In the rows, zero is written as 128.
Rotation paths and how fast each direction turns (degrees per step)
Each turn is a multiple of 5 degrees from 10 to 175, or 0.
Each row of a path follows its step; steps can be skipped.
Path 1:
step 0: [121 137 135 129 129 126 125 127 122 128 141 131 113 119 136 119 121 123
 129 145 125 138 130 123 130 126 143 136 131 113 130 128 132 114 130 123
 135 112 120 111 121 125]
step 1: [111 131 139 130 141 132 115 141 138 131 134 129 119 129 113 136 115 130
 128 137 126 122 134 121 129 128 124 126 136 144 124 122 127 117 126 129
 115 123 123 113 126 121]
step 3: [120 130 135 133 119 125 137 137 115 131 129 115 128 117 138 114 128 128
 143 129 127 114 139 138 134 126 127 130 129 137 123 144 121 120 127 120
 123 114 129 121 143 126]
step 4: [130 135 123 141 138 137 135 132 138 117 135 124 132 138 114 131 126 137
 132 115 135 120 138 143 130 122 129 128 118 130 107 143 128 125 128 129
 123 125 117 126 132 131]
step 5: [125 124 130 137 129 126 131 107 115 107 129 125 141 141 135 125 129 134
 128 122 120 137 135 126 118 129 137 118 128 117 121 138 121 128 136 120
 120 126 129 114 131 132]
step 6: [119 118 123 136 121 126 125 119 126 126 131 114 120 142 133 130 137 117
 120 146 133 134 127 135 141 128 117 117 132 130 124 137 129 123 140 128
 114 119 113 127 132 129]
step 7: [126 134 124 137 132 128 123 125 118 126 139 128 120 118 117 136 132 126
 116 138 146 145 136 121 117 124 129 132 121 118 125 131 121 117 129 132
 126 134 108 130 121 139]
step 8: [119 137 139 136 139 129 117 136 124 125 123 139 123 132 144 126 129 132
 128 146 125 136 135 115 131 129 125 120 128 126 137 125 109 116 133 116
 138 128 120 114 129 125]
step 9: [112 122 133 128 128 139 124 140 129 142 122 130 120 121 120 142 114 124
 138 143 130 122 134 134 133 121 130 116 122 127 122 124 133 129 148 130
 130 137 117 116 128 126]
step 10: [124 125 132 120 131 123 134 130 121 122 128 113 118 103 127 131 113 140
 136 120 131 133 138 121 122 114 130 130 128 135 123 126 115 139 130 119
 132 123 120 117 133 131]
Directions:
[125 128 127 129 127 127 127 130 126 124 128 129 126 131 127 130 128 126
 124 130 126 129 130 123 127 127 126 133 128 126 133 126 132 124 127 130
 121 124 129 130 126 128] -> 60
[126 124 126 129 128 126 128 132 127 131 127 127 128 128 133 128 128 124
 128 128 123 128 126 134 128 131 129 129 128 130 129 132 132 124 129 126
 128 129 125 126 126 123] -> 130
[128 130 130 127 130 129 129 121 129 132 125 132 129 126 129 130 126 127
 125 135 129 131 127 130 129 128 125 130 129 126 127 125 128 125 124 124
 126 131 125 127 127 128] -> 45
[125 130 123 127 131 126 129 128 131 125 129 128 132 122 129 132 127 128
 129 127 131 132 126 127 127 129 130 131 124 128 124 129 129 128 132 127
 126 131 131 130 123 129] -> 140
